[[ 34.9 -37.7  42.5  23.5]
 [-21.8  11.1 -66.6 -17.4]
 [  8.4  43.0  -2.0  60.7]
 [ 24.0 -38.3 -71.5  16.4]
 [-33.9  37.7 -74.8  38.5]
 [ 20.8 -38.9  75.5  57.6]
 [-47.3 -65.6 -16.1  19.1]
 [ 67.0 -25.6   0.2 -31.8]]
:
[[ 20.8 -38.9  75.5  57.6]
 [ 34.9 -37.7  42.5  23.5]
 [ 67.0 -25.6   0.2 -31.8]
 [  8.4  43.0  -2.0  60.7]
 [-47.3 -65.6 -16.1  19.1]
 [-21.8  11.1 -66.6 -17.4]
 [ 24.0 -38.3 -71.5  16.4]
 [-33.9  37.7 -74.8  38.5]]

[[-28.0 -32.2 -11.2 -47.5]
 [-54.6  38.6  59.6  68.2]
 [  7.1  36.1  54.9  22.4]
 [ 28.6 -19.4  25.0 -60.1]
 [-60.5  68.3  54.3  61.3]
 [-33.6  42.9  56.6  55.1]
 [-56.0  57.0 -60.1  34.8]
 [-58.4  57.0  62.5  70.5]]
:
[[-58.4  57.0  62.5  70.5]
 [-54.6  38.6  59.6  68.2]
 [-33.6  42.9  56.6  55.1]
 [  7.1  36.1  54.9  22.4]
 [-60.5  68.3  54.3  61.3]
 [ 28.6 -19.4  25.0 -60.1]
 [-28.0 -32.2 -11.2 -47.5]
 [-56.0  57.0 -60.1  34.8]]

[[-13.8  52.2 -29.0  44.8  47.3]
 [ -6.6  49.6 -15.6  41.4  43.8]
 [ -3.7 -17.0  16.4 -31.9 -25.3]
 [ 60.7   9.7  48.2   7.9  14.1]
 [ -7.4  15.6 -15.2  22.3  17.9]
 [ 31.3  25.1 -11.4  37.2  37.1]
 [ -2.6  41.8 -26.5  38.0  41.4]
 [-13.2  56.5 -26.7  50.0  51.7]
 [ -7.1  52.9 -12.4  43.3  46.1]]
:
[[ 60.7   9.7  48.2   7.9  14.1]
 [ -3.7 -17.0  16.4 -31.9 -25.3]
 [ 31.3  25.1 -11.4  37.2  37.1]
 [ -7.1  52.9 -12.4  43.3  46.1]
 [ -7.4  15.6 -15.2  22.3  17.9]
 [ -6.6  49.6 -15.6  41.4  43.8]
 [ -2.6  41.8 -26.5  38.0  41.4]
 [-13.2  56.5 -26.7  50.0  51.7]
 [-13.8  52.2 -29.0  44.8  47.3]]

[[ 50.5  33.8   8.7  62.0 -12.4  19.5 -11.2  37.7 -12.8 -15.5  -0.1]
 [-38.6  -2.1 -19.9 -31.0  -1.5   0.4  13.3  -7.9  11.5  -4.2  10.6]
 [-29.1   2.6  14.3 -11.5  37.3   6.5 -12.3   1.4  -4.1  43.5  -2.2]
 [-68.6   2.6 -16.0 -49.6  20.5  12.9  17.4  -6.2  18.5  22.3  22.2]
 [-59.1   6.6  10.6 -33.3  51.8  17.6  -3.5   2.0   4.9  62.1   8.8]
 [-30.5  12.8   6.2 -13.9  29.2  16.7   8.9   9.0  11.8  32.6  15.9]]
:
[[-29.1   2.6  14.3 -11.5  37.3   6.5 -12.3   1.4  -4.1  43.5  -2.2]
 [-59.1   6.6  10.6 -33.3  51.8  17.6  -3.5   2.0   4.9  62.1   8.8]
 [ 50.5  33.8   8.7  62.0 -12.4  19.5 -11.2  37.7 -12.8 -15.5  -0.1]
 [-30.5  12.8   6.2 -13.9  29.2  16.7   8.9   9.0  11.8  32.6  15.9]
 [-68.6   2.6 -16.0 -49.6  20.5  12.9  17.4  -6.2  18.5  22.3  22.2]
 [-38.6  -2.1 -19.9 -31.0  -1.5   0.4  13.3  -7.9  11.5  -4.2  10.6]]

[[  0.6 -32.6 -36.0 -52.9  23.9 -35.4  18.0]
 [ 13.6  64.3  68.9  67.5 -13.4  67.7 -11.4]
 [-43.9 -58.7 -55.1  70.0  26.3 -51.7 -32.0]
 [-33.2 -47.1 -46.0  58.7  29.3 -41.8 -31.6]]
:
[[ 13.6  64.3  68.9  67.5 -13.4  67.7 -11.4]
 [  0.6 -32.6 -36.0 -52.9  23.9 -35.4  18.0]
 [-33.2 -47.1 -46.0  58.7  29.3 -41.8 -31.6]
 [-43.9 -58.7 -55.1  70.0  26.3 -51.7 -32.0]]

[[  0.9   3.1   2.6   8.1   3.8 -39.0 -53.2 -26.5]
 [ -2.5  -0.5   9.4  13.0   0.1 -35.9 -53.5 -14.7]
 [ -2.8   2.0   8.1  10.5   1.2 -41.1 -56.6 -20.4]
 [  4.3   1.8  -4.7  15.2   0.3 -36.8 -46.1 -13.2]
 [ -1.5  10.8  18.2 -25.0  10.8 -32.0 -50.9 -26.2]
 [ -0.5   7.9   7.0   0.0   5.7 -40.2 -51.2 -18.1]
 [  3.4   2.2   5.7  12.6   2.5 -50.7 -52.6 -13.3]
 [ -3.9   7.1  18.7  -2.7   3.6 -40.7 -57.1 -26.4]]
:
[[ -3.9   7.1  18.7  -2.7   3.6 -40.7 -57.1 -26.4]
 [ -1.5  10.8  18.2 -25.0  10.8 -32.0 -50.9 -26.2]
 [ -2.5  -0.5   9.4  13.0   0.1 -35.9 -53.5 -14.7]
 [ -2.8   2.0   8.1  10.5   1.2 -41.1 -56.6 -20.4]
 [ -0.5   7.9   7.0   0.0   5.7 -40.2 -51.2 -18.1]
 [  3.4   2.2   5.7  12.6   2.5 -50.7 -52.6 -13.3]
 [  0.9   3.1   2.6   8.1   3.8 -39.0 -53.2 -26.5]
 [  4.3   1.8  -4.7  15.2   0.3 -36.8 -46.1 -13.2]]

[[-16.6 -38.8 -11.9  28.2]
 [ -6.2  33.1  -1.3  23.2]
 [ -0.5  10.6   4.4  68.9]
 [  9.6  31.9  14.6 -15.1]]
:
[[  9.6  31.9  14.6 -15.1]
 [ -0.5  10.6   4.4  68.9]
 [ -6.2  33.1  -1.3  23.2]
 [-16.6 -38.8 -11.9  28.2]]
